Each row is where one point has got to under a steady rotation. How many ticks took it there?
The counts run from 0 to 564.
[164 120 121 113 163 161  99  82 123 152 171  97 125 131 109 103 172 118
 104 129 176 147  72  93  88 134 128 121  95 146 164 145 120 115 140 181
 121 101 105 116  97 130 185 153  79  98 153 154 158 109 127 130  96 128
 113 152 141  88 124 129 131 155 123] => 69
[161 131 101 111 120 157  78  94 149 145 132 127 138 153 109 135 164 108
  77 111 146 152  92  76  97 137 134 112 105 134 176 136 125 105 130 137
 127 116 114 136 112 104 193 168  97 114 143 155 156 103 138 125  95 137
 104 128 112  69 145 151  91 153 109] => 164
[163 139 104 106 144 184  90  81 144 158 128 143 141 148  92 141 164 125
  98 102 144 146  91  63  96 136 118 125 117 144 177 136 142 119 151 145
 142 111 132 141 113 111 167 163 123 119 143 146 168  87 143 131 107 142
  98 132 113  85 134 159  79 167 127] => 291
[153 127 102 129 117 178  93  86 123 134 164  93 131 163 115 153 182  89
  92 133 145 148  92  91 111 128 139 118 101 125 180 137 121 127 110 143
 117 109 103 108 140 108 158 173  93 117 147 157 168  86 108 126 117 127
 134 146 102  74 149 165 122 160 101] => 189
[158 114 126 102 155 156 122 119 106 154 192 108 121 140 122 156 186 146
 122 171 141 169 100  95 112  83  95 130 132 152 151 119 122 135 124 141
 138 114 133  85 119 123 172 137 100 105 134 157 191 103  99  97  96 167
 128 142 111 112 142 179 133 159 125] => 504
[155 114 111 100 169 166  77  97 134 144 160  93 130 151 131 118 175 120
 115 147 179 159 103  88  63 136 128 122  94 159 164 150 110 116 139 148
 147 112 129 130 134 119 189 128  89 130 130 152 168 127 122 109  90 139
 115 139 132  81 135 144 147 156 120] => 255
[169 110 108 110 136 198 105  99 136 180 164 124 112 150  87 136 170 149
 118 119 160 159  86  67 107 115  95 139 116 129 170 136 147 138 142 164
 134 104 124 103 138 136 136 162 131 117 158 149 144 108 116 122  97 148
 115 133 154 113 178 144 104 178 154] => 114
[152 150 118 103 145 161 101 115 119 144 170 107 113 149 137 138 200 103
  79 137 132 153 110  80 109 125 121 113 113 128 169 117 120 109 127 135
 140 121 135 120 107 120 201 158  86 107 129 167 159 102 138 118 112 151
 126 125 102  82 123 185 110 157 113] => 430
[158 130 115  92 132 150  94  97 156 160 147 128 120 138 107 121 178 119
  78 105 162 153  99  72  96 129 114 119 109 141 167 131 125 101 139 145
 127 122 127 120 101 112 205 150 102  98 133 164 160 115 149 125  95 145
 109 129 140  79 131 161  96 151 116] => 509
[168 102 126 108 130 153  90  95 143 186 195  83 129 129 122 132 168 120
 113 158 143 156 109 101  94  95 117 140 114 111 169 129 114 148 134 149
 118 102 102 108 131 133 170 160  87 125 152 140 168 127  93 103  83 150
 124 153 120  89 150 164 140 152 108] => 263
[156 139 112 118 140 200  95  87 127 165 158 123 124 153 110 134 166 133
 118 104 144 165  95  53  93 132 132 128 122 121 180 117 140 118 148 137
 161 107 132 144 120 144 146 172 117 122 154 161 142  99 150 131 109 143
  96 115 115 112 142 156  81 180 138] => 371
[176 112  97 127 128 161 112  96 141 152 163 120 142 147  97 150 164 127
 102 110 158 150  80 100 119  97 101 116 108 138 143 149 145 100 115 147
 112  98 106 101 112 102 174 153 116 108 133 166 207 105 122 120  94 130
 130 142 134  87 156 131 134 157 126] => 308
[168 109 110 103 131 162 113  90 143 182 171 123 151 145 106 144 149 141
 121 148 128 169  91 106  93  74  97 149 133 120 169 111 130 119 116 148
 126 107 116 115 116 112 157 164 115 104 136 134 196 111 100 106  88 165
  98 123 105  98 141 176 109 140 120] => 65
[162 132  98  85 140 180  83  93 155 176 143 140 145 141 100 129 145 127
 116 114 149 151 101  70  78 125 108 142 114 134 181 143 124 122 150 152
 145 103 139 147 121 111 162 157 137 126 130 143 164 100 135 129  91 145
  95 136 117  92 131 159  96 152 113] => 290
[165 138 109 135 115 166 119  92 126 160 182 116 148 142 108 152 171 137
 125 120 119 163  87  90 128  97 119 115 135 118 167 114 150 113 136 124
 129 104 113 119 105 128 150 178 112 115 157 164 198  90 133 114 102 143
 106 127  88 117 155 167  93 168 125] => 99
[152 134  98  98 115 197  97 106 148 184 163 111 119 158 115 140 155 128
 121 108 144 153 106  63  96 122 106 136 106 108 177 131 137 108 133 127
 156 110 138 138 139 133 164 160 125 131 136 169 156 134 141 114  93 158
 106 115 125  89 151 168 105 167 131] => 555
[155 112 114  99 136 182  82  85 144 191 168 115 139 139 119 128 140 137
 149 127 152 155 110  70  72 116 120 149 107 115 181 132 128 136 149 152
 153  92 113 148 132 124 149 156 112 137 152 147 152 137 128 108  81 152
  98 148 116  99 152 144 123 169 119] => 369
[156 108 113  95 162 175 118 121 112 170 189 112 120 148 117 143 165 154
 127 164 155 169  92 102  99  83  84 140 127 154 151 127 120 126 117 163
 136 109 127  97 126 132 171 138 116 108 123 151 184 117 104 105 100 167
 116 139 143 114 142 169 142 153 145] => 505
[159 114 110 101 143 141  92 110 144 162 176 100 147 135 122 130 161 141
 131 154 142 163 100 101  87  89 105 123 123 141 148 141 104 125 139 137
 138 100 120 124 109 111 196 129  87 124 137 155 207 132 110 101  76 148
 113 148 109  86 147 159 143 147 123] => 528
[150 140 108 133 107 184 107  92 113 125 167 103 148 155 136 166 186 113
 103 119 137 160 101  87 104 113 131 113 110 125 175 113 141  92  97 122
 124 105 106 122 116 100 178 160  98 113 137 176 181  95 130 119 109 133
 127 132 102  86 140 161 112 166  98] => 501
[146 132 129 109 143 187  91  98 122 163 171 107 126 133 122 140 184  91
 107 133 143 143 121  74 104 122 136 132 115 135 195 126 114 137 134 147
 137 105 120 119 118 106 167 161  95 117 146 162 145  97 129 122 118 137
 127 143  83  96 108 187 114 155  80] => 118
[166 126  98 114 146 177 116 107 145 163 169  99 117 152  89 126 173 135
 119 103 164 153  71  80 113 120  96 121  96 140 153 158 148  91 134 150
 133 103 125 118 116 140 168 149 126 110 130 183 189 105 140 130 100 137
 121 146 156 100 146 133 137 164 141] => 380
[170 110 105 142 147 168 116  83 123 144 152 131 157 145  97 147 164 149
 107 121 156 158  68  87 121 100 110 116 125 153 149 139 149 117 123 167
 113  99 105  97 105 109 148 155 116 105 144 144 196  74 113 119 108 131
 117 137 129 111 149 133 103 172 141] => 492
[150 139  90 110 134 192 106  96 132 148 159  94 129 173 118 133 175  97
  91 109 156 155  83  88  98 126 120 136  89 118 170 139 141  81 108 143
 139 114 125 139 134 129 173 165 120 103 127 164 176 104 135 132 116 139
 115 127 136  76 128 164 115 159 121] => 83
[149 113 126 103 155 195  91  95 114 163 188  85 130 133 141 120 170 115
 128 144 167 162 107  86  67 118 129 141  88 128 176 123 121 121 129 170
 136 101 101 129 123 130 163 146  88 122 143 153 143 134 121 113  93 145
 107 144 127  97 116 151 138 168 111] => 520
[166 123 110 130 100 146 108 103 150 154 174 115 139 134 104 158 180 142
 123 117 133 154  97  73 125  93 115 103 127 127 157 135 149 114 135 111
 124  99 105 114 110 112 168 157 100 124 159 173 192 112 128 107  83 142
 129 141 110  97 181 145 118 180 128] => 204
[150 119 131 117 137 162  87  93 130 157 181  86 127 126 135 126 177 127
 123 130 153 159 120  80  65 124 140 121  99 135 166 133 114 119 132 146
 136 103  98 133 118 117 185 135  67 128 146 169 138 137 132 106  85 134
 122 141 129  93 145 137 137 174 110] => 150
[164 113 118 122 162 157 105 106 110 138 170 107 134 141 103 152 181 115
 103 154 164 155  90 103 120 103 112 119 118 159 162 145 124 141 127 160
 119 101 118  77 117  99 168 160  96 102 137 142 193  79  99 124 109 136
 148 155 101  99 129 167 137 153 114] => 214
[152 119 107 120 128 199 114 100 128 169 176  93 123 158 119 132 163 143
 128 114 161 172  83  80  71 115 110 137  98 113 165 121 143  89 114 157
 144 108 103 138 132 137 159 150 117 114 136 165 157 132 132 114  96 148
 100 127 159  88 153 134 123 173 137] => 427
[160 133 101 105 115 177 107  94 156 179 162 109 128 142  96 122 162 109
 105  94 155 136  86  86 116 119  99 131 102 110 165 151 134 102 134 146
 126 106 125 133 113 126 171 170 124 107 135 176 181 117 143 134  95 136
 114 139 150  81 140 142 126 153 114] => 11
[165 126 107 118 133 149 129  93 133 166 171 124 140 132 107 127 163 151
 125 112 135 176  73  88 110  90  90 124 133 132 150 116 143  94 141 140
 125 104 123 127  90 135 179 158 109 100 147 168 211 121 136 111  85 149
  91 135 123  99 154 151 106 162 137] => 251
[151 126 105  92 158 179  93  91 126 157 147 141 152 152 119 155 155 122
 114 147 143 152 114  90  87 101 104 139 126 146 185 130 115 132 120 155
 150 100 140 133 123  84 165 156 125 116 127 131 178  88 117 115 106 159
 105 126  80  96 111 191 100 136  97] => 489
[164 140 116 124 132 165 121 102 113 158 194 109 121 141 104 145 189 136
 123 129 122 164  79  95 139  93 111 112 130 129 162 121 152 117 143 140
 126 104 108  99 101 140 156 171  98 107 166 174 195  93 129 118 113 140
 123 135 109 116 149 160 119 176 138] => 100
[150 144  99 114 146 188 115  92 108 145 150 130 134 165 126 152 168 137
 110 126 128 169  93  80  91 114 120 132 123 131 166 107 139 103 120 144
 155 109 136 151 107 133 162 165 114 111 137 153 178  88 143 128 104 163
  88 112 108 110 123 181  80 162 131] => 523
